[ -9.6,  41.3,   4.4,   4.3, -43.8,  32.4,   7.8, -79.7,  39.7, -39.4] = rafin
[-46.4,  11.8,   7.3,   2.8, -42.6,  39.3,  -0.8, -76.7,  59.0,  -7.0] = vebe
[-52.6,   3.6,   8.1,   2.5, -41.9,  39.4,  -2.1, -72.0,  60.6,  -0.5] = baz
[-39.2,  18.0,   8.4,   3.4, -45.8,  39.6,   2.0, -79.5,  56.6, -12.8] = rosu
[ -9.6,  41.3,   4.4,   4.3, -43.8,  32.4,   7.8, -80.8,  45.1, -33.7] = miri
diff miri: [ -9.6,  41.4,   4.4,   4.3, -43.8,  32.4,   7.8, -80.8,  45.1, -33.7]  2, [41.3]
diff vebe: [-46.4,  11.8,   7.2,   2.8, -42.6,  39.3,  -0.8, -76.7,  59.0,  -7.0]  3, [7.3]

[-26.4,   1.6,  18.6,  59.7] -> tizo
[ 13.4, -18.0,  -2.0, -24.8] -> Buro
[21.4, 40.0, 15.5, 21.1] -> miri
[ 3.4, 10.3,  1.6, 14.0] -> vebe
[17.3, 23.2, 10.7, 12.8] -> rafin
[  0.4,  -7.8,   0.7, -14.0] -> vado
[ 13.4, -18.0,  10.5,   6.0] -> sol
diff tizo: [-26.4,   1.6,  18.6,  59.6]  4, [59.7]
diff rafin: [17.3, 23.2, 10.6, 12.8]  3, [10.7]
diff vado: [  0.3,  -7.8,   0.7, -14.0]  1, [0.4]
diff miri: [21.4, 40.1, 15.5, 21.1]  2, [40.0]
diff rafin: [17.3, 23.2, 10.7, 12.9]  4, [12.8]
diff tizo: [-26.3,   1.6,  18.6,  59.7]  1, [-26.4]
diff Buro: [ 13.4, -18.0,  -2.1, -24.8]  3, [-2.0]

[ 64.9,  28.0, -25.7,  19.7,  35.8,  63.9,   6.0,  -2.4,   3.8,  37.2,
   7.7]  sir
[-15.7, -31.3, -56.6,  -5.9, -11.2, -28.4,  40.0, -33.9,  36.5, -10.2,
  11.8]  Buro
[ 26.8,  16.6, -29.1, -42.7,  15.6,  22.6, -18.9, -30.5,  -1.6,  20.4,
   7.6]  sol
[ 58.6, -38.8, -14.6, -33.3,  16.7,  74.5, -30.5, -18.5, -15.4,  45.8,
  48.6]  der
[ 54.2,  45.6, -10.8,  11.9,  30.6,  54.6,  45.5, -19.6,   0.6,  31.7,
  54.2]  rosu
[-28.0,  21.1, -18.9,  27.5,   7.7, -14.7,  -1.4,  50.2,  32.2,  22.4,
 -31.1]  vebe
[ 66.5,  29.7,  28.2,  55.0,  28.1,  57.3,  48.4,  40.2, -27.8,  11.2,
  40.2]  siko
[ 33.1, -15.8,  48.8,  45.0,  17.1,  24.3,   2.4,  34.5, -36.8,   4.2,
   1.1]  rafin
diff sol: [ 26.8,  16.5, -29.1, -42.7,  15.6,  22.6, -18.9, -30.5,  -1.6,  20.4,
   7.6]  2, [16.6]
diff vebe: [-28.0,  21.1, -18.9,  27.5,   7.7, -14.7,  -1.4,  50.3,  32.2,  22.4,
 -31.1]  8, [50.2]
diff rosu: [ 54.2,  45.6, -10.8,  11.9,  30.6,  54.6,  45.5, -19.6,   0.6,  31.7,
  54.3]  11, [54.2]
diff Buro: [-15.7, -31.3, -56.6,  -5.9, -11.2, -28.4,  40.1, -33.9,  36.5, -10.2,
  11.8]  7, [40.0]
diff siko: [ 66.5,  29.7,  28.2,  55.0,  28.1,  57.2,  48.4,  40.2, -27.8,  11.2,
  40.2]  6, [57.3]
diff sir: [ 64.9,  28.0, -25.7,  19.7,  35.8,  63.9,   6.0,  -2.5,   3.8,  37.2,
   7.7]  8, [-2.4]
diff sir: [ 64.9,  28.0, -25.7,  19.7,  35.8,  63.9,   6.0,  -2.4,   3.9,  37.2,
   7.7]  9, [3.8]

[  9.3,  20.6,  -5.3,   9.6,   5.5,  10.8, -36.6,  -0.4, -74.6,  25.7,
  16.3,   1.3,  11.5,  -7.5,   1.1,  -5.2, -46.9,  -5.4,  -5.1,  14.2] = vado
[ -1.5, -41.2,  32.9,   2.1, -17.2, -13.9,  26.7,   2.7, -51.5, -49.6,
 -26.9,  -5.5,  34.1,  72.6,  -7.7,   2.0,   0.1,   1.3,   2.3, -25.1] = sol
[ -1.5, -41.2,  32.9,   2.1, -17.2, -13.9,  26.7,   2.7, -51.5, -49.6,
 -26.9,  -5.5,  34.1,  72.6,  -7.7,   2.0,   0.1,   1.3,  10.9, -25.1] = vebe
[  5.3, -53.2,   3.2,   5.4, -24.8, -15.8,  31.6,   9.0, -35.4, -59.7,
 -39.4,  -6.8,  46.6, -23.7, -10.3,  -0.5,  26.7,  -5.3,   5.4, -33.1] = rosu
[ -8.0,  38.0,   8.9, -12.1,  25.0,  14.9, -32.4,  -4.7, -63.8,  42.3,
  29.5,   7.9, -81.2, -21.1,  12.1,   3.9,  47.9,   6.0,  -1.0,  25.3] = Buro
[  0.3,  38.3, -10.4,  -6.1,  14.9,  10.9, -22.2,  -3.8, -50.9,  44.2,
  25.1,   4.1, -47.4, -77.9,   5.2,   2.0,  39.1,   3.9,  -5.5,  20.6] = sir
[ -8.0,  38.0,   8.9, -12.1,  25.0,  14.9, -32.4,  -4.7, -63.8,  42.3,
  29.5,   7.9, -81.2, -21.1,  12.1,   3.9,  47.9,   3.2,   8.1,  -2.9] = tizo
diff sir: [  0.3,  38.3, -10.4,  -6.1,  15.0,  10.9, -22.2,  -3.8, -50.9,  44.2,
  25.1,   4.1, -47.4, -77.9,   5.2,   2.0,  39.1,   3.9,  -5.5,  20.6]  5, [14.9]
diff vebe: [ -1.5, -41.3,  32.9,   2.1, -17.2, -13.9,  26.7,   2.7, -51.5, -49.6,
 -26.9,  -5.5,  34.1,  72.6,  -7.7,   2.0,   0.1,   1.3,  10.9, -25.1]  2, [-41.2]

